In the data rows, the value 128 means zero.
Some points, one per row:
[104 112 159 136 119 142 101 153 115 140 124 115 101 166 172 114]
[159  89 184 155 217  86 111 142  85  92 129  55 124 234 150 141]
[ 79 171  88 143  60 192 126 142 165 181  91 181 122  95 166  98]
[154 141  80  91 129 101 156  80 153 115 156 170 153  33  46 158]
[ 95 166 106 143  83 179 129 158 142 167 104 151 117 136 154  97]
[ 89 141 160 146  77 174 103 199 129 181 119 120 111 192 198  92]
[ 87 150 161 146  75 169  92 200 130 184 120 123 109 198 201  93]
[139 134 125  96 120  99 127 114 140 115 166 123 154  96  91 143]
[ 97  97 132 144 132 163 133 126 125 114  83 130  98 129 175 116]
[ 99  74 142  65  43 152  81 161 107 143 168 137  73  56 172 104]
[117 196 103 136  91 159 152 127 156 161 115 154 143 112 109 117]
[161 145  96 118 179  95 169  76 145  99 136 143 168  91  65 145]
[109  84 124  93  92 142 112 120 119 115 136 147  98  58 138 128]
[127 207  78 155 135 133 168 114 158 148  90 156 151 129  97 124]
[ 64  85 105 157 113 191 129 111 129 104  67 176  79  63 203 126]
[115 107 165  66  50 118  63 168 112 158 194 120 105  94 155 109]
[186 110 172 132 205  59 130 128 106 100 156  65 158 207  86 153]
[106 135 102 168 111 183 147 124 142 133  77 153 135 120 158 109]
[142 152 144 128 155 110 119 130 118 132 143 110 146 179 115 134]
[149 107 140 184 202 121 135 109 111  89  87  96 137 188 137 131]
[144 167 112 105 117 107 143 131 129 147 164 132 156  99  77 144]
[122 143 104 115 101 133 134 122 138 142 142 161 128  79 110 132]
[170 124 138 126 183  79 150  92 126 105 146 117 165 133  66 161]
[161 216 133 168 180 119 158 137 131 153 115  97 168 241  89 128]
[171  65 185 149 206  92 109 137  92  95 135  53 128 224 142 136]
[ 93 145 157 153  86 170  91 185 115 171 116 114 106 209 197  82]
[154 173 152 136 152  89 137 159 121 147 157  91 158 208  92 131]
[143 124 138  80  90 108 107 136 123 143 173 133 116  86 108 133]
[122 140 106  95 112 120 137 113 148 121 148 162 131  79  94 138]
Here are 19 more points, each followed by its number:
[145 183 117 189 176 124 153 135 135 138  94 119 156 213 119 120] 0
[103 117 186 116  87 122  81 191 103 155 164  89 104 191 186 109] 1
[141  90  75 167 213 121 175  46 136  51  64 155 151  56  97 157] 2
[149 197 102  83  89 100 136 127 146 174 174 134 176  97  41 139] 3
[120 107  73 177 190 152 172  77 139  73  46 163 134  91 136 146] 4
[111  85 131 138 151 143 131 101 119  88 111 125 110 116 146 134] 5
[150  75 138 174 223 116 141  91 115  73  76 102 126 170 129 154] 6
[169 179 109 160 190 104 181 115 135 116  95 108 164 180  93 134] 7
[116  99 187 110  95 128  76 185  96 145 156  99  98 180 177 103] 8
[ 85  18 164  40  13 129  47 155 103 120 198 128  40  26 201 115] 9
[160 108 159  95 168  62 128 108 112 103 183  95 143 126  80 146] 10
[157  84 107 156 226 110 164  58 131  52  96 122 142 121 109 159] 11
[106 140  89  97  66 133 130 125 130 153 153 162 119  46 104 118] 12
[149  86 109 144 204 121 164  69 131  63  85 138 135  85 103 157] 13
[ 96 107 103  99  63 159 112 122 134 132 122 170  94  42 160 118] 14
[151  90 178 172 213 113 121 147 100 108 110  68 124 242 154 133] 15
[107 119 164 123  92 136  99 174 108 150 140 116 104 170 177 108] 16
[106 116 120 122 104 141 123 112 137 117 128 149 117  84 137 133] 17
[119  77 179  82  68 125  60 171  97 145 178 103  81 114 171 116] 18
Which of these numbered points is nearest to each point below, looking only along the 4 directions in which the first points spread most? Its number follows each.
[131 163 118 172 130 140 145 148 138 152 109 119 147 187 131 116] > 0
[ 89  19 184  63  39 152  45 159 100 108 175 126  47  34 204 116] > 9
[104  80 153  84  79 138  94 148 120 121 154 126 100  78 162 122] > 18
[152 115 159  92 135  89 110 127 114 133 191  96 131 121 104 140] > 10
[166  48 150 194 255  92 158  68 107  22  66  85 132 180 132 169] > 6
[119 176 127 174 138 150 138 154 134 149  94 115 138 188 148 121] > 0
[171 211 114 103 125  74 148 144 139 182 170 121 171 159  54 139] > 3
[110 125 105 133 103 153 135 127 146 140 118 147 118 119 156 118] > 17
[ 88 137 142 136  67 159  99 167 132 157 115 132 102 136 180 106] > 16
[166 135 134 113 166  89 146 109 124 109 152 109 162 134  78 153] > 10
